Each row of this table is followed by its label. One hidden rule gives the labels. It looks at one to three of the table's principal directions, none of them among the few with the most spread.
{-0.304,  0.081,  0.742,  0.162,  0.104,  0.399, -0.741, -0.734, -0.122, -0.430, -0.235,  0.075,  0.979,  0.317,
 -0.340,  0.867,  0.989, -0.213, -1.315, -0.258,  1.409, -0.733,  0.184, -0.111,  0.160,  0.238, -0.625,  0.564,
  0.418,  0.033,  0.632} 8
{ 0.870,  1.355,  0.324, -1.605,  2.449,  1.573,  1.321,  0.614, -1.901, -1.633, -0.042,  1.035,  1.182,  0.610,
  2.110, -0.987, -1.133, -0.762,  0.588,  2.342, -1.544,  3.229,  1.068, -0.459, -1.344, -0.198,  0.763, -0.411,
 -0.449,  0.494, -0.446} 1
{-0.264, -0.745,  1.158,  2.401, -3.611, -0.617,  0.832,  0.827,  4.478,  1.092, -0.701, -0.454, -3.115, -1.047,
 -3.064, -0.554,  0.429, -0.154,  0.324, -2.129, -1.557, -2.322,  0.917, -1.163,  0.876,  1.478, -0.839, -1.563,
 -0.185,  1.251, -0.439} 1
{-0.702,  1.340,  1.421, -2.127,  2.263, -0.752, -0.365, -2.466, -2.824,  0.498, -0.797,  0.210,  0.409, -0.620,
  1.551,  1.671,  1.099,  0.884,  0.037,  0.440,  1.990,  1.067, -0.855,  0.336, -0.041, -1.233,  0.564,  2.822,
  1.393, -1.591,  0.336} 1
{ 0.559,  0.370, -0.798, -1.726,  1.976,  0.545, -0.778, -1.317, -2.638, -1.736,  0.363,  0.264,  2.149,  0.611,
  2.068, -0.196, -0.333,  0.427,  0.089,  1.447,  0.676,  0.753, -0.760,  0.126, -0.763, -0.293, -0.142,  0.934,
 -0.028, -0.878,  0.503} 6
{ 1.266,  0.562, -1.198,  1.467, -1.293,  1.439,  0.758,  0.824,  1.557, -2.226, -1.399,  0.464,  0.186, -0.207,
  0.100, -0.705,  0.014, -0.275, -0.796,  0.213, -2.082, -0.484,  1.003, -1.762, -1.854,  0.509, -1.648, -2.816,
 -1.738,  1.151,  0.118} 4
{ 0.972, -0.785, -1.684,  0.978, -0.907,  0.001,  0.311,  0.184,  1.447, -0.792, -0.002,  0.004, -0.508, -0.512,
 -0.268, -0.666, -1.534, -0.121,  0.536,  0.764, -1.188, -0.877,  0.284, -0.753, -0.930,  0.662, -0.085, -1.561,
 -0.565,  0.030,  0.181} 7
{-0.766, -0.583, -2.368, -3.283,  1.248, -1.974, -0.333, -1.956, -2.023, -1.451,  0.449,  0.319, -0.180, -1.304,
  2.241, -1.996, -0.922,  1.912, -0.819,  1.929, -2.217,  0.165, -0.459,  1.874, -0.972,  0.056,  1.701,  0.375,
  1.243, -2.030,  0.083} 8
{-0.264,  1.021,  0.071, -1.336,  0.711, -0.072,  0.199, -0.625, -1.451, -0.704, -0.824,  0.336,  0.001, -0.459,
  1.278,  0.015,  0.850,  0.874, -0.440,  0.089, -0.626,  0.541, -0.280, -0.063, -0.636, -0.593, -0.133,  0.329,
 -0.107, -0.503, -0.260} 4
{ 0.527,  0.214, -0.055, -0.615,  1.517,  1.223,  0.117,  0.799, -1.509, -0.515,  0.611,  0.399,  1.468,  0.888,
  0.881, -0.699,  0.247, -0.314,  0.123, -0.028, -0.470,  1.521, -0.146, -0.461, -0.423, -0.818, -0.607,  0.685,
 -1.098,  0.634, -0.290} 3
{-0.096, -0.368, -0.521, -0.951,  0.837, -0.146,  0.627,  1.018, -0.769, -0.255,  0.795,  0.007,  0.078,  0.528,
  0.970, -1.229, -1.135, -0.041,  0.811,  0.582, -1.253,  1.389,  0.165,  0.731, -0.101,  0.316,  1.180, -0.065,
 -0.186,  0.056, -0.801} 8
{ 1.031,  0.336,  2.320,  3.652, -3.423,  0.268,  0.120, -0.509,  3.200,  0.751, -1.862, -1.203, -0.319,  0.254,
 -2.518,  1.414,  1.172, -1.052,  1.122, -2.120,  1.716, -1.056,  0.733, -1.741,  1.186,  1.503, -2.542, -0.787,
 -0.643,  1.197,  0.413} 5
{-1.022, -1.287,  0.448,  0.430, -0.251, -0.682, -0.551,  0.173,  1.152,  1.264,  0.975, -0.046, -1.074, -0.356,
 -1.663,  1.007,  0.210, -0.044, -0.645, -1.142,  1.089, -2.081, -0.083,  0.091,  0.871,  0.041,  0.723,  1.120,
  0.832, -0.248,  0.082} 4
{-0.053, -1.450, -2.307,  1.382, -1.463, -0.124,  0.273,  2.756,  2.780,  0.732,  1.820, -0.106, -1.866, -0.050,
 -1.459, -1.918, -1.441, -0.214,  0.206, -0.166, -2.203, -1.550, -0.082,  0.779,  0.066, -0.195,  0.824, -2.634,
 -0.482,  1.064, -0.269} 3
{-0.503, -0.556, -0.674,  0.123, -0.292,  0.266, -0.132,  1.611,  0.753,  0.429,  1.191,  0.133, -0.613,  0.328,
 -0.626, -0.917, -0.182, -0.065, -0.494, -0.266, -0.815, -0.702, -0.202,  0.654,  0.310, -0.249,  0.419, -0.856,
 -0.131,  0.670, -0.225} 5
{ 0.788, -0.208, -0.135,  1.084, -0.017,  0.480,  0.094,  0.312,  0.725,  0.047,  0.224, -0.116,  0.473,  0.267,
 -0.516, -0.071, -0.003, -0.570,  0.427, -0.286,  0.075,  0.160,  0.246, -0.656, -0.197, -0.369, -0.725, -0.163,
 -0.569,  0.631,  0.320} 3
{-0.232, -1.345,  1.138,  2.029, -0.644,  0.613, -0.527,  0.549,  1.218,  1.115,  0.033,  0.171,  0.394,  0.156,
 -2.462,  2.969,  0.481, -1.270, -1.402, -1.626,  2.586, -2.001,  0.846, -1.560,  0.744,  0.477, -0.400,  1.286,
 -0.328,  0.150,  0.129} 4
{ 0.420, -2.493, -1.720,  1.641, -0.440, -0.006, -0.250,  1.547,  1.866,  0.909,  1.937,  0.105, -0.286,  0.022,
 -1.963,  0.583, -2.349, -1.260, -0.103,  0.501,  0.423, -1.659,  0.700, -0.138,  0.298,  0.404,  1.372, -0.581,
 -0.098, -0.053,  0.173} 1
{ 0.245,  0.178,  1.182, -0.571,  0.690,  0.474, -0.052,  0.102, -1.461, -0.056,  0.348, -0.383,  1.349,  1.323,
  0.670, -0.102, -0.086, -0.422,  1.206, -0.136,  0.881,  1.584, -0.185,  0.168,  0.841,  0.523, -0.131,  1.145,
 -0.330,  0.174, -0.480} 5
{-0.848, -0.249,  0.423,  0.049, -0.464, -1.318, -0.892, -1.328,  0.260,  0.928, -0.115, -0.364, -1.019, -0.940,
 -0.896,  1.883,  1.216,  0.896, -0.440, -1.344,  1.744, -2.337, -0.737,  0.081,  0.762, -0.637,  0.160,  1.320,
  0.895, -1.235,  0.359} 8
{ 1.030, -1.462,  0.211,  4.715, -2.603, -0.316, -1.164, -0.697,  4.257,  1.659,  0.105, -0.892, -0.194, -0.333,
 -3.996,  3.375, -0.353, -1.809, -0.220, -0.696,  3.955, -3.552,  0.936, -0.996,  1.101,  0.371, -0.734, -0.822,
  0.770,  0.058,  1.927} 3
{ 0.726, -0.620, -1.223,  0.945, -0.819, -0.282,  0.092, -0.143,  0.648,  0.740, -0.263, -0.156, -0.129, -0.474,
 -0.370, -0.335, -1.245, -0.270,  0.468,  0.752, -0.215,  0.281, -0.134, -0.089, -0.249,  0.225, -0.177, -0.678,
 -0.208, -0.143,  0.280} 7
{ 0.336,  0.567, -0.408,  0.441, -0.536,  0.223,  0.403,  0.551,  0.956,  0.005, -0.082,  0.184, -1.152, -0.515,
 -0.262, -0.272, -0.112,  0.166,  0.385,  0.178, -0.959, -0.489, -0.074, -0.374, -0.368, -0.632, -0.082, -1.322,
 -0.274,  0.308, -0.002} 7
{-0.436,  0.348,  1.211,  1.424, -1.903, -1.153,  0.269, -0.500,  2.560,  1.674, -0.713, -0.474, -2.447, -1.229,
 -1.905,  0.730,  0.841,  0.191,  0.401, -1.141,  0.282, -1.426,  0.168, -0.094,  0.861, -0.208, -0.120, -0.483,
  0.961,  0.130,  0.289} 2
{ 0.746,  0.579, -2.450,  0.718, -1.630, -1.017,  1.485, -0.353,  1.325, -0.538, -2.344,  0.314, -1.738, -2.339,
  0.597, -1.012, -0.728,  0.781, -0.575,  1.089, -3.398,  0.543,  0.825, -0.443, -2.197, -0.239, -0.195, -2.855,
 -0.610, -0.351, -0.036} 2
{-0.226,  0.781, -1.189, -1.982,  1.007, -0.032,  0.218, -0.149, -1.605, -0.885, -0.033,  0.537, -0.222, -0.362,
  1.932, -1.355, -0.681,  0.910, -0.040,  1.631, -1.558,  0.970, -0.646,  0.845, -0.904, -0.390,  0.800, -0.670,
  0.224, -0.541, -0.228} 7
{ 1.439,  1.232,  0.773,  1.884, -1.724,  0.704,  1.889,  0.593,  1.780, -0.733, -2.355, -0.021, -0.797, -0.550,
 -0.321, -0.031,  0.255, -0.568,  0.963, -0.561, -1.948,  1.188,  1.559, -2.150, -1.018,  0.574, -1.456, -1.961,
 -1.650,  1.167, -0.633} 2
{-0.155, -0.508, -1.415, -0.012, -1.243,  0.669,  0.796,  2.354,  1.222, -0.418,  0.452,  0.481, -1.255, -0.036,
 -0.179, -2.603, -1.006,  0.093, -0.393,  0.255, -3.371, -0.058,  0.190,  0.119, -0.504,  0.761,  0.105, -2.406,
 -1.044,  1.195, -0.923} 7
{-0.129, -1.180, -1.518,  1.086, -2.049, -1.783, -0.213, -0.343,  2.332,  1.027,  0.240, -0.603, -2.419, -1.546,
 -1.452, -0.096, -0.549,  0.892,  0.530, -0.748, -0.663, -2.640, -0.556,  0.142,  0.279, -0.065,  0.362, -0.890,
  0.366, -0.745,  0.184} 5
{-0.307, -0.858,  0.630,  0.209, -0.192, -0.426, -0.504, -0.137, -0.060,  1.103,  0.665, -0.401,  0.265,  0.423,
 -0.800,  0.601, -0.384, -0.428,  0.387, -0.286,  1.444, -0.175, -0.142,  0.474,  1.205,  0.570,  0.467,  1.097,
  0.518, -0.316, -0.022} 6
{-0.596, -2.220, -0.847,  3.493, -1.174,  0.496,  0.064,  4.009,  4.202,  3.132,  2.377, -0.133, -2.246,  0.349,
 -3.615,  0.418, -0.688, -1.455, -0.065, -2.167,  0.408, -2.633, -0.174, -0.215,  0.729, -1.027,  0.541, -1.011,
 -0.452,  2.000, -0.084} 8
{-0.661,  0.457, -0.732,  0.414, -1.437, -0.116, -1.374, -0.573, -0.022, -0.256, -0.888, -0.508,  0.257,  0.046,
  0.038,  0.190,  2.079,  1.229, -1.451, -1.539,  0.857, -1.943, -1.577,  0.423,  0.068, -0.334, -1.900, -0.475,
 -0.312, -0.036,  0.553} 5
{-0.297,  0.651,  0.339, -0.098,  0.926,  1.305,  0.255,  0.996, -0.348, -0.892, -0.226,  0.711,  0.653,  0.528,
  0.393,  0.537,  0.558, -0.520, -1.436,  0.176,  0.006,  0.247,  0.651, -0.406, -0.777, -0.230, -0.019, -0.432,
 -0.310,  0.704, -0.061} 2
{-0.124, -0.888,  1.028,  2.228, -1.660, -0.197,  0.337,  1.326,  2.446,  2.232,  0.277, -0.400, -1.610, -0.184,
 -2.591,  1.186, -0.061, -0.875,  0.628, -1.689,  0.787, -1.203,  0.402, -0.718,  1.244,  0.163,  0.019, -0.004,
 -0.207,  0.701, -0.376} 4
{-1.382, -0.361,  0.203, -1.944,  1.835,  1.111, -0.725,  1.530, -2.543, -0.240,  1.386,  0.554,  1.687,  1.628,
  0.999, -0.509,  0.582, -0.067, -1.694, -0.253,  0.384,  0.757, -0.566,  1.145,  0.489, -0.050,  0.579,  1.342,
 -0.228,  0.350, -0.706} 8
{ 1.307,  1.453, -0.982, -0.745,  1.077, -0.668,  0.349, -2.879, -2.337, -1.751, -2.443,  0.050,  1.523, -1.063,
  2.540,  1.431, -0.215,  0.657,  0.213,  1.849,  0.477,  1.766,  0.343, -0.564, -1.873, -0.456, -0.243,  0.189,
 -0.060, -1.903,  0.591} 8
{-0.741,  1.633,  2.659, -1.177,  2.397,  1.206, -0.229, -0.570, -2.693,  0.088, -0.731,  0.490,  1.946,  1.100,
  1.117,  1.918,  1.779, -0.557, -1.027, -0.105,  2.560,  1.910,  0.069, -0.046,  0.184, -0.654, -0.209,  2.332,
  0.538,  0.110,  0.081} 2
{-0.519,  0.094,  2.202,  1.479, -1.896, -0.637, -2.289, -3.460,  0.588,  0.024, -1.636, -0.849,  1.312, -0.099,
 -1.832,  3.759,  2.582,  0.056, -1.938, -1.527,  4.998, -3.307, -0.098, -0.437,  1.535,  1.139, -1.877,  1.604,
  1.393, -1.185,  1.701} 5
{ 0.484, -0.375, -1.606, -0.210,  0.076,  0.056,  0.689,  0.009,  0.537, -1.140, -0.321,  0.697, -0.560, -1.054,
  0.394, -0.969, -0.967,  0.246, -0.625,  1.017, -2.247, -0.182,  0.693, -0.741, -1.587,  0.095,  0.217, -1.109,
 -0.415, -0.116,  0.005} 4
{ 0.120,  1.010, -0.380, -0.761, -0.829, -1.256,  0.422, -1.299, -0.851,  0.758, -1.451, -0.457, -0.935, -1.041,
  1.132, -1.018,  0.035,  1.227,  1.179,  0.375, -1.044,  1.466, -0.989,  0.674, -0.059, -0.211, -0.361, -0.236,
  0.165, -0.742, -0.251} 6
{-0.172,  0.549, -0.197,  0.728, -2.323, -1.976,  0.258, -1.997,  1.578,  0.335, -2.221, -0.496, -2.647, -2.331,
 -0.559,  1.570,  0.379,  1.362,  0.318, -0.576,  0.011, -2.249, -0.215, -0.638, -0.298,  0.327, -0.028, -0.756,
  0.677, -1.531,  0.135} 1
{ 1.971,  0.974, -2.298,  0.042,  1.321,  0.993,  1.703,  2.098, -0.861,  0.153,  0.495,  0.206,  0.470,  0.534,
  2.073, -2.998, -2.316, -0.655,  2.575,  2.366, -3.079,  4.522, -0.205,  0.519, -1.512, -1.590,  0.271, -2.266,
 -1.518,  1.222, -0.454} 5
{ 1.380,  0.669, -1.262, -1.512,  1.910,  0.953,  0.483,  0.549, -2.497, -0.875,  0.872,  0.357,  1.787,  0.841,
  2.181, -2.207, -1.105, -0.137,  1.336,  1.877, -1.755,  3.382, -0.293,  0.483, -0.695, -1.082, -0.006, -0.344,
 -1.095,  0.263, -0.281} 5
{-0.253, -0.126, -0.538, -0.327,  0.196, -0.269, -0.592, -0.141, -0.551,  0.981,  0.615, -0.150,  0.219,  0.165,
  0.138, -0.493, -0.347,  0.105,  0.065,  0.654,  0.585,  0.399, -0.862,  1.191,  0.483, -0.433,  0.261,  0.130,
  0.602, -0.192,  0.386} 6
{ 0.009,  0.258,  1.182,  0.631,  0.121,  0.953, -0.337, -0.419, -0.671,  0.490, -1.109,  0.230,  1.233,  0.213,
 -0.441,  1.242,  1.494, -0.396, -1.174, -1.157,  1.450,  0.316, -0.087, -1.211, -0.055, -0.186, -1.749,  1.419,
 -0.653,  0.438,  0.211} 1
{ 0.086,  0.624,  1.526,  0.167,  0.000,  1.087,  0.016, -0.114, -0.388, -1.394, -0.918,  0.006,  1.313,  1.024,
  0.347,  0.664,  0.902, -0.463, -0.459, -0.547,  0.793,  0.221,  0.611, -0.887, -0.068,  1.146, -0.995,  0.247,
 -0.511,  0.580, -0.147} 8
{-0.971,  1.608,  1.109, -2.582,  1.397,  0.283, -0.467, -0.231, -2.811, -0.897,  0.251, -0.038,  1.093,  1.171,
  2.072, -1.041,  1.540,  0.935, -0.154,  0.045, -0.016,  1.546, -0.942,  1.611,  0.625, -0.444,  0.030,  0.766,
  0.365, -0.017, -0.419} 3
{-0.958, -0.658,  0.383, -0.041, -0.574, -0.428, -0.960, -0.121, -0.214,  0.945,  0.382, -0.175, -0.013,  0.113,
 -0.906,  1.174,  0.431,  0.082, -0.984, -0.659,  1.632, -1.356, -0.400,  0.665,  1.192,  0.345,  0.356,  0.797,
  0.587, -0.600,  0.011} 7
{-0.134,  1.518,  0.711, -2.587,  1.835, -0.509,  0.207, -2.248, -2.676, -1.034, -0.994,  0.436,  0.620, -0.628,
  2.219, -0.109,  0.547,  0.950, -0.021,  1.368, -0.288,  1.875, -0.044,  0.364, -0.644, -0.493,  0.406,  1.307,
  0.883, -1.216,  0.109} 4
{-0.230,  0.303, -1.006, -2.137,  1.201, -0.037,  0.251, -0.089, -1.909, -0.997,  0.169,  0.675,  0.387, -0.307,
  1.638, -1.394, -0.220,  0.742, -0.747,  1.150, -1.900,  1.232, -0.011,  0.672, -0.754, -0.431,  0.626, -0.061,
 -0.118, -0.501, -0.391} 2
{ 2.051, -0.776, -1.212,  1.343,  1.438,  1.981,  1.427,  3.028,  0.486,  0.013,  1.682,  0.576,  1.229,  1.213,
 -0.109, -1.477, -2.362, -2.142,  1.578,  1.221, -1.791,  2.777,  1.257, -1.029, -0.920, -0.753,  0.257, -1.161,
 -1.948,  1.820, -0.440} 8
{-0.043, -0.496, -0.791, -0.847,  0.223, -0.538, -0.050,  0.490, -0.278, -0.123,  1.338, -0.309, -0.252,  0.426,
  0.511, -1.222, -1.291,  0.211,  1.158,  0.821, -0.701,  0.269, -0.324,  1.235,  0.508,  0.298,  1.245, -0.416,
  0.343, -0.313, -0.337} 5
{ 1.993,  2.479, -0.454,  0.643, -0.679,  0.267,  0.758, -2.210, -0.605, -1.519, -3.255, -0.092,  0.961, -0.953,
  1.751, -0.063,  0.599,  0.362,  0.575,  1.381, -0.783,  2.217,  0.305, -1.119, -1.830, -0.492, -2.215, -1.694,
 -0.824, -0.171,  0.827} 5
{-0.779, -1.038,  0.525,  0.023,  0.111, -0.116, -0.464,  0.918,  0.137,  1.545,  1.417,  0.007, -0.413,  0.341,
 -1.263,  0.604, -0.145, -0.381, -0.153, -0.716,  1.013, -0.801, -0.255,  0.466,  1.307, -0.177,  0.843,  1.068,
  0.381, -0.032, -0.273} 1
{ 0.134,  0.305, -0.042, -0.071, -0.170, -0.274, -0.395, -0.301,  0.094,  0.135,  0.517, -0.231, -0.139,  0.003,
 -0.176, -0.134,  0.197,  0.198,  0.402,  0.180,  0.243, -0.333, -0.301,  0.589,  0.540, -0.561,  0.090, -0.308,
  0.371, -0.176,  0.343} 5
{-0.823, -1.317, -1.766, -1.914,  0.365, -3.019,  0.864, -0.096,  0.327,  1.060,  1.660, -0.436, -3.011, -1.478,
  0.665, -2.076, -2.454,  1.391,  2.215,  1.012, -2.623,  0.103, -0.488,  2.079,  0.277, -0.059,  3.370,  0.091,
  1.494, -1.531, -0.889} 8
Here are more rows. What is the label of each one?
{-3.396, -0.354,  0.073, -2.164, -0.242, -1.472, -1.652, -0.419, -0.356,  0.652,  0.789, -0.186, -1.360, -0.152,
  0.111, -1.053,  2.099,  2.014, -2.640, -1.380,  0.275, -2.531, -1.859,  2.869,  1.042,  0.131,  0.726,  0.909,
  2.124, -0.417,  0.146} >> 3
{-2.750,  0.302,  0.508, -1.916,  0.605, -1.140, -1.483, -0.569, -1.677,  1.246,  0.223, -0.190, -0.757, -0.043,
  0.556,  0.880,  2.004,  1.695, -1.696, -1.408,  1.875, -1.652, -2.172,  2.008,  0.943, -0.757,  0.670,  1.909,
  1.577, -0.991, -0.051} >> 5
{-0.223, -0.116,  0.521, -1.208,  2.002,  0.892, -0.788,  0.525, -1.996,  0.270,  1.724,  0.060,  1.732,  1.528,
  0.677, -0.717,  0.465, -0.201,  0.284, -0.231,  0.920,  1.147, -1.003,  0.714,  0.727, -0.881, -0.159,  1.763,
 -0.130,  0.468,  0.007} >> 5
{-0.554,  0.256, -0.661, -0.936,  0.403, -0.187,  0.101,  0.962,  0.180,  0.293,  1.240,  0.188, -1.174,  0.010,
  0.347, -1.315, -0.752,  0.337,  0.401,  0.991, -1.102, -0.020, -0.486,  1.385,  0.184, -0.573,  1.369, -1.091,
  0.757,  0.139, -0.127} >> 7
{ 0.460,  0.976, -0.785, -0.850,  1.047,  0.664,  0.005,  0.096, -1.076, -1.072,  0.256,  0.444,  0.856,  0.177,
  1.173, -0.914,  0.339,  0.215, -0.396,  0.976, -0.968,  0.985, -0.041,  0.377, -0.707, -1.206, -0.241, -0.814,
 -0.330,  0.194,  0.304} >> 3
{-0.742,  1.310,  0.540, -1.089,  0.566,  0.931, -0.544,  0.483, -1.468, -0.902, -0.069,  0.180,  1.153,  1.103,
  1.103, -0.379,  1.389,  0.240, -1.284,  0.104,  0.240,  0.615, -0.375,  1.056,  0.176, -0.284, -0.404, -0.452,
  0.032,  0.499,  0.001} >> 3
{-0.391, -0.513, -0.801,  2.169, -3.411, -2.148, -1.073, -0.852,  2.331,  2.530, -0.592, -1.450, -2.154, -1.241,
 -2.085,  0.987,  0.831,  1.051,  0.562, -1.904,  1.428, -2.858, -1.587,  0.841,  1.489, -0.449, -0.800, -0.723,
  0.542, -0.753,  0.578} >> 5
{-1.014,  0.175,  1.376, -0.471, -0.402, -0.025, -0.854,  0.585, -0.772,  0.934,  0.738, -0.559,  0.202,  1.079,
 -0.395,  0.165,  1.454,  0.343,  0.079, -1.635,  1.238, -0.378, -0.990,  1.012,  1.864, -0.087, -0.294,  0.986,
  0.070,  0.213, -0.481} >> 5
{-1.177,  0.417,  1.560, -0.098, -0.820,  0.037, -0.603, -0.463, -0.209,  0.220, -1.047, -0.300,  0.031,  0.239,
 -0.311,  0.399,  2.460,  0.738, -1.189, -2.285,  0.831, -0.885, -0.746, -0.208,  0.597,  0.407, -1.584,  1.182,
 -0.119,  0.393, -0.183} >> 3
{ 0.907, -0.787, -2.472,  1.340, -0.788, -0.116,  0.232,  0.921,  1.626,  0.131,  0.501, -0.180, -0.703, -0.414,
 -0.292, -1.395, -1.263,  0.017,  0.713,  0.369, -1.525, -0.491, -0.418, -0.113, -0.957, -0.520, -0.291, -1.807,
 -0.742,  0.502,  0.337} >> 5
{ 1.916,  0.833, -2.510,  0.795,  1.225,  1.984,  1.062,  2.378, -0.373, -0.509,  0.462,  0.463,  1.273,  0.961,
  1.619, -2.393, -1.665, -1.019,  1.131,  2.023, -2.228,  3.239, -0.186, -0.032, -1.932, -1.553, -0.619, -2.618,
 -1.809,  1.760,  0.126} >> 5
{ 1.565, -0.236, -1.552,  0.686, -0.185,  0.550,  1.377,  0.865,  0.795, -0.900, -0.256,  0.444, -0.182, -0.342,
  0.457, -0.880, -2.759, -0.931,  1.082,  2.234, -2.004,  1.358,  1.276, -0.811, -1.353,  0.778,  0.759, -2.153,
 -0.799,  0.216, -0.279} >> 1
{-0.940, -0.764, -0.285, -0.022, -0.137,  0.401,  0.103,  1.710,  0.879,  0.006,  0.811,  0.404, -0.952,  0.116,
 -0.673, -0.374,  0.097,  0.037, -0.994, -0.892, -0.902, -1.384,  0.027, -0.106, -0.068,  0.184,  0.470, -0.344,
 -0.275,  0.637, -0.571} >> 4
{ 0.108, -1.540, -1.048,  0.127,  2.379,  0.569, -0.341,  1.654, -0.038,  0.703,  2.972,  0.273,  0.844,  1.121,
 -0.283, -0.232, -1.656, -1.197,  0.488,  0.818,  0.812,  0.230, -0.088,  0.700,  0.025, -1.049,  1.632,  0.799,
  0.334,  0.466,  0.347} >> 8
{ 1.446, -0.931, -1.328,  1.395,  0.757,  0.690,  0.690,  0.972,  1.493, -0.550,  1.086,  0.632,  0.358, -0.113,
 -0.785,  0.513, -2.448, -1.749,  0.174,  2.135, -0.374,  0.142,  1.891, -0.686, -0.973, -0.138,  1.380, -1.513,
 -0.061,  0.213,  0.577} >> 2
{-0.754,  0.330, -0.772, -0.796,  0.865,  0.649, -0.305,  0.820, -0.771, -1.449,  0.155,  0.251,  0.603,  0.670,
  1.213, -0.536,  0.958,  0.629, -1.329, -0.509, -0.568, -0.528, -0.497,  0.345, -0.977, -0.335, -0.249, -0.318,
 -0.447,  0.418, -0.131} >> 8
{ 0.625, -0.621, -1.462,  2.066, -2.759, -1.422, -0.054, -0.374,  2.222,  1.529, -0.668, -1.217, -1.349, -0.711,
 -0.942, -0.916, -1.009,  0.304,  1.587, -0.166, -0.244, -0.506, -0.876,  0.634,  0.385,  0.568, -0.672, -1.622,
  0.052,  0.007,  0.415} >> 5
{-0.419, -0.211,  0.936, -1.208,  0.700, -0.312, -0.127, -1.284, -1.135, -0.833, -0.338,  0.159,  0.612, -0.015,
  0.554,  0.736, -0.144,  0.121, -0.351,  0.400,  0.719,  0.039,  0.478, -0.167,  0.095,  1.189,  0.635,  1.422,
  0.638, -0.924, -0.161} >> 4
{-0.776,  1.586,  1.044, -3.637,  2.478, -0.447,  1.244, -0.050, -3.400,  0.143, -0.002,  0.225,  0.027,  0.403,
  3.095, -2.706, -0.096,  0.936,  1.543,  1.108, -2.252,  4.573, -0.650,  1.720, -0.055, -0.473,  1.236,  1.384,
  0.490, -0.020, -1.283} >> 8
{-0.645,  0.102, -0.955, -0.664,  0.084, -1.614, -0.088, -1.600, -0.118,  0.542, -0.863,  0.149, -1.730, -1.962,
  0.318,  1.211, -0.075,  1.299, -0.360,  0.290,  0.219, -1.403, -0.699,  0.038, -0.767, -0.752,  0.923,  0.520,
  1.046, -1.732,  0.283} >> 1
{-0.218, -0.525, -0.517,  0.980, -1.265, -0.765, -0.453, -0.618,  1.475,  0.012, -0.364, -0.517, -0.619, -0.449,
 -0.677, -0.050,  0.430,  0.451, -0.277, -0.865,  0.207, -1.686, -0.365,  0.009, -0.095,  0.424, -0.641, -0.378,
  0.262, -0.022,  0.505} >> 3
{-1.626, -0.840, -2.133, -3.366,  1.482, -0.777, -0.585,  0.769, -1.780,  0.191,  2.289,  0.861, -1.404, -0.714,
  1.094, -2.084, -0.701,  1.741, -0.903,  0.856, -2.206, -0.947, -1.587,  1.854, -0.009, -1.179,  2.074,  0.409,
  0.705, -1.044, -0.645} >> 7
{ 1.805, -1.110, -2.867,  0.175,  1.457,  1.831,  0.814,  2.660, -0.549,  0.349,  2.037,  0.907,  1.325,  0.897,
  0.667, -2.757, -3.783, -1.718,  1.082,  3.203, -2.227,  3.125,  0.247,  0.186, -1.059, -0.446,  0.802, -1.731,
 -1.328,  1.172, -0.138} >> 7
{ 0.653,  0.529, -0.408, -2.263,  1.239, -1.172,  0.849, -2.186, -2.230, -1.101, -0.960,  0.263,  0.420, -1.104,
  2.149, -0.828, -1.025,  0.767,  0.842,  2.001, -1.604,  2.483,  0.601,  0.194, -0.878,  0.239,  0.918,  0.753,
  0.411, -1.590, -0.276} >> 2
{-1.570, -0.386, -1.020, -2.010,  0.517, -1.350, -0.708, -1.263, -1.028,  0.206,  0.000,  0.620, -1.034, -1.638,
  0.356, -0.038,  0.916,  1.657, -2.263, -0.061, -0.658, -1.516, -0.740,  0.880, -0.359, -0.837,  0.747,  1.031,
  1.091, -1.449,  0.167} >> 4
{-1.162, -0.617,  0.148, -0.595,  0.695,  0.790, -0.201,  1.679, -0.061, -0.299,  1.112,  0.735, -0.237,  0.463,
 -0.468,  0.518,  0.157, -0.247, -1.643, -0.427, -0.010, -1.349,  0.341,  0.055,  0.128,  0.096,  1.016,  0.132,
  0.016,  0.295, -0.544} >> 4
{-1.096, -0.152,  0.788, -0.509,  1.331,  0.613, -0.212,  1.102, -0.261,  0.583,  1.072,  0.571, -0.221,  0.459,
 -0.382,  0.762,  0.434, -0.351, -0.970, -0.408,  0.834, -0.567, -0.054,  0.208,  0.248, -0.622,  0.921,  0.916,
  0.504,  0.344, -0.156} >> 4
{-2.133,  0.814,  2.242, -2.259,  0.500, -0.415, -0.693, -1.471, -1.945, -0.363, -1.070,  0.321,  0.002, -0.200,
  0.627,  1.226,  2.416,  1.212, -2.062, -1.249,  1.175, -0.814, -0.393,  0.350,  0.669,  0.616,  0.000,  2.264,
  1.065, -0.907, -0.404} >> 4
